Each path below is one point turned by a fixed rotation once a step. After each direction that follows a path, write how fast that rotation turns it, in degrees per step (0 if it stays still).
Each turn is a multiple of 5 degrees from 10 to 175, or 0.
Each row of a path follows its step; steps can be skipped.

step 1: -1.10 0.99 1.10 -0.46 3.21 1.80 -1.20 -3.09 0.58 2.64 1.22 0.87 1.00
 1.16 -1.50 2.38 -0.42 3.29 3.34 -3.01 1.06 -4.86 -0.53 0.15 2.88 -2.09
 -3.59 0.23 1.38 2.70 -3.92 2.29 0.87 2.19 2.49 -2.05 -1.44 2.40 0.32
 -1.79 -0.46 1.52 -2.36 2.08 0.67 -0.70 -2.20 0.88 -5.03 -1.12 0.75
 -1.94 0.00 1.01
step 2: 2.65 -1.76 -0.31 -1.17 0.11 0.49 -3.12 1.10 -1.45 -0.97 2.79 -1.49 -0.13
 -1.40 1.34 -0.23 -0.59 2.32 2.29 -0.33 3.19 -2.18 1.50 -1.94 0.12 1.32
 0.39 -3.71 0.64 2.10 -3.45 -3.20 2.49 3.53 3.31 1.47 -0.82 2.76 1.20
 0.07 -0.43 3.14 -0.40 1.29 -4.31 -3.66 4.19 0.69 1.61 1.10 -2.63 -2.19
 -0.08 -1.60
step 5: 0.53 -5.06 -3.18 0.46 2.60 2.01 2.79 0.07 -0.97 2.70 -0.54 1.19 0.61
 -2.06 -2.70 0.02 -2.26 0.40 -1.36 0.15 -3.06 -2.41 -0.60 2.96 0.65
 -3.12 1.10 -3.43 -2.70 0.19 -1.90 -1.91 0.20 1.11 2.57 2.65 -4.84 3.50
 -3.21 2.96 -0.08 0.64 -0.69 -0.33 -0.87 -1.23 -1.68 0.50 0.11 -1.24
 0.19 -3.05 -0.88 0.35
step 7: 1.69 -0.88 0.53 0.95 0.42 3.25 0.35 0.40 -2.05 2.02 -0.40 3.17 2.54 1.18
 0.71 0.36 -1.56 1.41 -2.44 -2.28 -1.81 -4.70 3.23 0.94 2.71 -4.87 0.95
 1.46 -3.50 2.64 -0.63 -2.38 0.34 1.15 2.98 -0.78 -2.04 -2.06 -1.01 1.18
 0.36 -1.41 0.31 4.71 3.42 0.86 -0.46 -4.12 -1.29 -1.87 0.70 -0.12 -1.83
 -0.56
step 8: 3.47 -1.44 2.04 0.41 -0.65 3.96 -2.30 3.61 2.12 -1.46 2.04 -0.04 0.28
 -2.89 0.99 -3.78 -1.64 -0.30 -1.33 -4.41 0.19 -2.93 -0.01 0.47 1.17
 -0.67 3.12 1.99 -2.39 3.64 1.90 -0.80 -3.99 3.12 -1.53 2.56 -1.50 3.48
 0.81 -1.08 -0.34 3.08 -0.89 -1.27 -0.70 -3.70 0.53 0.51 0.49 -0.51 0.90
 1.09 -0.36 -0.76
step 9: -2.89 -2.37 2.16 -0.91 -2.67 3.76 -1.10 -3.14 1.59 -0.76 -0.81 3.23
 -0.57 3.10 -1.64 0.09 -0.73 0.12 1.43 -3.82 -0.31 -4.73 -1.03 -3.19
 1.96 0.16 0.68 0.68 -3.28 1.35 -3.80 1.36 0.43 0.71 -0.08 -1.23 -4.19
 0.83 -0.48 2.46 -2.34 0.42 -1.51 -1.21 3.90 -0.88 -0.42 -3.09 -1.22
 -1.57 0.89 -1.69 1.39 -2.52
step 10: 0.91 -0.02 1.00 2.68 0.12 -1.39 0.48 1.70 1.69 -2.74 2.61 2.34 2.34
 -0.42 -1.77 -2.72 -1.40 2.07 1.31 -1.90 -2.86 -0.81 -0.06 -3.10 1.47
 3.95 1.89 1.94 -0.77 4.83 -3.52 -1.76 -0.40 3.38 1.62 0.78 -0.19 2.25
 0.32 -0.87 0.85 1.00 -0.89 2.99 -2.37 -0.70 5.12 -3.38 -1.59 1.47 -0.79
 1.74 0.20 -1.79
step 11: 2.89 -2.39 -0.40 -0.20 0.70 0.50 -0.40 -4.19 -0.19 -1.68 -0.76 2.12 1.39
 0.25 -0.54 -1.34 -1.88 1.99 -3.10 -3.98 -0.69 -3.31 -3.94 -0.65 -0.54
 0.74 3.83 -0.44 -1.02 0.26 -0.25 -2.12 2.26 -1.48 -1.58 -2.52 -4.04
 1.74 -1.35 -0.04 -0.69 -0.34 -5.97 0.27 -0.46 0.29 1.45 -1.66 0.94 0.77
 0.98 -2.75 2.88 3.61
step 12: -3.05 -0.30 2.47 0.18 4.24 1.98 -1.50 -2.42 0.13 -1.42 3.63 -0.73 -0.38
 0.18 -2.16 -2.14 -1.51 0.38 0.56 -4.83 -0.28 2.38 -2.66 1.26 -3.34
 -0.84 -1.44 1.22 -0.29 0.73 -2.78 1.82 0.46 3.25 2.07 0.73 0.90 2.65
 -1.93 -1.32 1.58 -0.39 -3.56 0.63 1.26 -3.10 4.37 -2.12 -1.54 1.14 0.91
 3.36 1.19 -0.46
step 14: 0.77 -0.90 -1.08 -0.97 0.43 0.62 -1.93 2.31 -1.96 0.68 1.47 -0.46 -1.12
 -2.56 3.29 -3.09 2.06 0.65 -1.29 -6.18 -0.94 -0.86 -1.01 0.35 -1.91
 -0.52 -0.58 2.57 -0.58 1.63 -0.01 1.53 4.57 3.36 2.02 2.86 3.05 3.26
 -3.64 2.31 -0.57 -0.40 -3.93 -0.73 -2.67 -0.24 -0.11 -0.44 1.46 1.29
 -3.50 0.88 0.82 0.36
Directions:
-0.66 0.62 0.41 0.21 1.05 -0.90 -0.51 0.52 0.22 -0.75 -0.09 0.20 -0.78
 0.14 0.06 -0.13 -0.54 -0.69 0.63 -0.41 -0.89 -0.56 -0.96 0.98 0.39 0.01
 -0.18 0.21 -0.52 0.44 -0.31 -0.35 -0.07 -0.82 0.24 0.54 0.10 0.45 -0.06
 -0.13 -0.46 0.46 0.28 0.69 0.28 0.91 0.26 1.28 0.09 -0.34 -0.54 0.39
 -0.97 0.36 | 160
-0.12 -0.63 0.45 0.04 0.56 -0.11 -0.06 0.08 -0.59 -0.12 -0.30 0.67 0.69
 -0.04 -0.24 0.34 0.47 0.85 -0.61 -0.41 -1.30 0.26 0.09 -0.09 -0.30 0.02
 -0.74 0.09 -0.44 -0.35 -0.34 0.67 -0.64 0.14 0.45 -0.79 -0.07 0.42 0.26
 1.25 0.17 -0.48 0.32 0.15 0.26 -0.25 -1.45 0.36 -1.09 -0.19 -1.11 0.09
 0.31 0.92 | 170
-0.98 0.15 0.06 -0.80 0.26 -0.97 -0.52 0.05 0.19 -0.42 -0.51 0.76 -0.14
 1.16 0.02 0.15 -1.19 -0.08 -0.43 0.57 0.13 0.46 0.01 -0.91 -0.52 -0.37
 -0.72 0.53 0.24 -0.11 0.44 0.18 0.01 0.61 -0.42 -0.13 -0.46 -0.09 -1.01
 0.30 -0.02 0.21 -0.12 -0.15 0.62 -1.78 0.06 0.11 0.70 0.07 0.05 0.04
 -0.74 -0.33 | 120
-0.27 -0.33 0.81 -0.26 -0.10 0.16 -0.29 -0.87 0.02 -0.04 -0.16 0.62 0.39
 1.10 -0.19 -0.78 0.65 -0.49 0.54 -0.09 0.15 -0.75 -0.33 0.31 0.52 -1.33
 -1.08 0.14 0.80 -0.27 0.34 0.30 0.63 0.09 0.13 -0.73 1.13 0.92 0.51
 0.48 0.01 -0.41 -0.08 -0.42 -0.08 0.77 0.11 -0.19 0.66 0.29 0.33 0.74
 0.55 -0.63 | 135
0.33 0.64 -0.45 0.12 0.18 -1.14 -0.09 -1.32 -0.28 -0.69 0.56 -0.91 0.12
 0.28 0.40 0.07 0.04 -0.28 -0.75 -0.45 0.13 -0.23 -1.12 -0.26 -0.22 0.61
 -0.04 0.93 -0.72 0.28 -0.27 0.39 0.70 0.74 0.03 -0.51 0.68 -0.21 -0.33
 -0.63 0.12 -0.83 -0.26 -0.79 -0.05 -0.05 0.40 0.63 -1.01 -0.09 -0.30
 -0.41 0.80 -0.45 | 25
0.64 1.15 0.05 0.35 -0.29 -0.24 -0.44 0.05 0.54 0.71 0.29 0.97 -0.02
 0.16 -0.73 0.83 0.24 0.28 0.45 0.89 -0.77 0.09 0.64 0.29 0.18 -0.23
 -0.43 1.28 0.51 0.13 -0.54 -0.92 0.12 -0.56 1.00 0.47 -0.11 -0.07 0.47
 -0.56 0.05 -1.19 -0.20 0.08 0.24 -0.83 0.46 -0.15 -0.76 -0.42 0.36 0.28
 0.31 -0.21 | 125

step 0: 1.53 -0.21 -3.32 1.13 3.52 2.12 -0.06 2.53 -1.52 0.48 2.43 -0.90 -1.97
 0.88 2.94 -1.93 -3.71 -1.11 -1.81 -0.63 -1.22 -0.15 0.21 1.22 -0.26
 -0.88 0.65 -2.34 -2.26 1.51 -0.01 -1.12 -3.89 -1.42 -1.01 -3.04 -1.60
 2.76 1.60 -2.33 -1.17 0.54 0.55 1.39 -0.45 -3.66 -2.14 -1.89 -0.39 0.00
 3.23 0.45 3.09 -0.35
step 1: 1.64 1.59 -2.45 2.42 4.07 1.91 0.03 2.48 0.26 0.56 2.35 -3.32 0.01 1.23
 1.74 -1.15 -3.40 -0.84 -2.82 -3.59 -1.52 1.40 1.57 2.30 -0.34 1.12
 -1.00 -0.62 -1.44 2.77 -1.38 -0.40 -2.68 1.48 1.22 -3.37 1.49 -0.29
 2.16 -0.48 0.56 -0.29 1.02 -0.34 1.91 -1.98 -0.02 -0.11 2.90 -1.31 3.81
 -0.48 1.89 -0.86
step 3: 0.04 0.51 0.41 1.26 -0.06 0.01 1.51 -1.08 -0.75 0.08 -1.87 -1.96 0.99
 0.05 -2.06 -0.79 -4.51 1.23 -1.18 -1.81 -2.21 -0.12 -2.25 -1.26 -2.10
 0.42 -1.14 2.48 -2.16 -0.34 1.42 -0.51 -1.81 1.40 1.94 -3.24 1.37 -1.50
 2.56 1.08 3.44 2.32 -3.82 -2.41 0.67 -0.03 -3.02 -3.34 -1.04 -2.70
 -0.64 -0.10 3.23 -3.16
step 4: -1.42 0.73 2.30 -0.25 -1.30 0.15 -1.01 -1.65 -2.94 -0.83 -0.81 -2.27
 0.87 -1.47 1.18 -2.13 -4.12 0.21 -1.46 0.01 -1.89 -0.83 -5.48 -0.20
 0.46 2.21 -1.27 0.96 -1.39 -1.10 0.80 -1.79 -3.25 1.95 0.86 -2.17 -1.68
 0.56 3.27 -1.58 1.94 1.61 -3.45 -1.03 0.15 1.16 -4.09 -3.26 0.73 -0.49
 0.61 0.57 -0.03 -1.18
step 5: 0.98 -0.98 -0.60 -1.41 1.61 1.99 -0.29 -1.92 -2.18 1.47 2.40 -1.66 0.92
 -1.74 4.35 -1.89 -3.72 0.16 -1.52 -0.06 1.48 1.03 -4.90 0.71 -0.08 1.90
 -0.96 -1.90 -1.64 -1.32 0.94 -3.15 -3.12 1.79 -0.98 -2.11 0.00 3.41
 0.70 -2.10 1.78 1.30 -2.25 0.05 -0.50 2.54 -2.38 -0.77 0.97 -1.27 -0.84
 2.54 -1.30 0.22
step 8: -1.33 2.33 0.37 1.80 2.81 1.16 0.33 1.30 1.32 -0.62 1.25 0.57 -0.01
 -2.26 2.80 -1.68 -1.53 0.23 0.15 -2.87 -0.11 0.85 1.43 1.86 0.42 1.89
 -1.29 -0.45 -0.04 2.24 -0.08 -1.36 -1.12 -1.02 2.08 -2.41 2.78 -1.04
 4.42 3.04 5.39 -0.05 -3.68 1.27 0.60 -1.98 -0.37 -0.61 2.08 1.53 -0.17
 -1.39 2.77 -2.38
step 9: 1.15 2.94 3.10 0.62 1.40 0.14 0.43 0.10 0.88 -0.67 -0.67 -0.20 1.44
 -2.95 -0.39 -3.60 -2.04 -0.84 0.12 -1.92 1.49 1.77 -1.32 1.78 1.24 1.63
 -2.41 1.40 1.99 0.87 2.12 -1.34 -2.29 -2.16 0.82 -2.26 0.76 -1.33 4.37
 2.41 4.05 -0.97 -3.58 -0.61 1.22 2.57 0.96 -0.25 1.88 -1.37 0.02 -1.08
 3.67 0.29
step 10: 2.07 0.20 2.21 1.50 1.34 0.11 1.66 -0.40 -0.78 0.01 -2.30 1.13 0.42
 -2.12 -0.76 -2.89 -3.26 0.55 -0.75 -1.09 2.53 -0.02 -3.24 -3.09 -0.60
 -1.05 -0.85 0.63 1.03 -0.74 2.98 -0.86 -2.15 -3.68 -2.27 -2.93 0.50
 2.43 3.43 1.14 2.41 1.18 -3.71 -2.06 -2.27 1.93 -0.70 -1.53 0.45 -2.21
 -0.41 0.16 3.42 0.30
step 11: -0.29 0.66 1.17 2.34 1.49 -0.42 -0.76 1.09 -2.42 0.05 -1.43 0.10 -0.29
 -1.39 1.80 -2.41 -3.66 -0.99 -1.88 -0.76 1.41 -2.15 -2.83 -2.52 -1.00
 0.66 -0.38 0.02 1.87 -0.73 -0.31 -0.30 -3.30 -2.05 -2.86 -1.31 0.01
 3.52 3.03 -3.58 0.54 0.69 -3.12 -0.76 -4.13 -1.65 -3.48 -0.91 1.61
 -1.29 2.15 -0.11 1.27 2.52
step 13: 1.70 2.58 -4.26 1.62 3.39 2.71 -0.49 1.99 2.43 2.37 0.37 -2.61 0.07 2.09
 2.39 -0.23 -4.80 -2.04 -1.77 -1.80 1.12 1.66 1.73 -0.40 -2.25 0.72 0.50
 -0.78 1.33 -0.89 -0.32 0.28 -3.62 -0.81 0.56 0.08 2.24 -0.13 1.55 0.10
 2.25 -2.08 -0.03 0.89 -0.04 -0.95 -2.63 1.50 2.72 -1.17 -2.11 1.19 1.97
 0.96
Directions:
0.15 -0.07 -1.27 -0.15 -0.46 0.98 0.57 -0.44 -0.64 -0.44 -0.66 0.36 0.31
 -0.83 -0.35 -0.67 0.84 -0.48 -1.06 1.32 -0.60 0.14 0.30 -0.01 0.05 0.29
 -0.12 0.11 0.25 -0.38 -0.30 -0.70 0.17 -0.24 0.57 -0.13 0.31 -0.16
 -0.42 -0.20 0.82 0.67 0.09 0.14 -0.40 -0.63 -0.58 -0.11 0.58 0.77 0.93
 -0.90 0.03 0.21 | 95
1.34 0.39 -0.15 0.42 0.70 0.23 0.19 -0.68 -0.44 -0.65 -0.31 0.27 -0.44
 0.76 -0.54 -0.14 -0.88 -0.10 -0.83 -0.53 -0.71 0.45 -0.38 0.19 -0.60
 0.21 0.56 -0.06 0.52 0.03 -0.19 0.77 0.42 1.00 0.06 -0.22 -0.96 -0.70
 -0.58 -0.17 -0.43 0.33 0.53 1.22 0.51 -0.20 -0.58 -0.51 -0.54 -0.41
 0.09 0.18 -0.65 -0.56 | 25
0.00 -0.11 -0.73 -0.24 1.31 0.69 0.25 1.04 0.29 -0.31 0.21 -0.31 0.21
 0.97 0.85 0.28 0.52 0.84 0.20 0.67 -0.64 0.16 0.50 0.11 0.57 0.37 -0.33
 -0.88 0.24 -0.21 0.91 0.84 -0.55 0.54 -0.30 0.78 0.01 -0.12 0.54 -0.97
 -0.08 0.94 0.21 0.32 0.02 0.47 -0.20 0.18 -0.31 0.61 -0.57 -0.41 0.34
 0.63 | 55
-0.68 -0.08 0.24 0.38 1.07 -0.51 0.82 -0.27 0.69 0.23 -1.05 1.44 -0.15
 -0.95 0.07 -0.60 0.16 -0.01 -0.43 -0.18 0.79 0.08 0.99 -0.61 0.81 0.18
 0.71 -0.63 0.87 -0.31 -0.15 0.43 -0.82 -0.55 -0.74 0.53 -0.16 -0.21
 -0.17 -0.15 -0.32 -0.68 -0.16 0.45 0.52 -0.08 -0.08 -0.46 0.56 -0.46
 0.14 0.12 0.15 0.03 | 25
0.78 0.41 0.18 0.11 0.84 -0.22 -0.97 0.28 0.25 1.00 -0.87 0.27 0.46
 -0.52 1.09 -0.08 0.81 -0.25 0.19 -0.28 -0.22 -0.70 0.84 0.38 -0.92 0.03
 -0.24 0.33 -0.49 -0.28 -0.46 0.06 -0.04 0.34 0.21 -0.26 0.60 0.73 0.10
 0.34 -0.48 0.98 0.97 -0.05 -0.10 -0.81 0.03 -0.10 0.20 -1.08 -0.29
 -0.63 -0.92 0.15 | 65
-0.90 0.01 0.58 -0.36 -0.36 1.26 0.53 0.41 -0.17 0.35 -0.47 -0.23 0.38
 0.87 0.00 -0.27 0.86 0.41 0.28 -0.54 -0.71 0.39 0.13 -0.30 -0.04 -0.26
 -0.12 0.18 -0.76 -0.26 -0.68 -0.12 -1.34 0.51 0.29 -0.59 -0.50 -0.04
 -1.28 -0.84 0.34 -0.68 0.79 -0.31 -0.02 0.12 -0.08 -0.34 0.33 -0.78
 0.05 0.48 0.41 -0.87 | 25
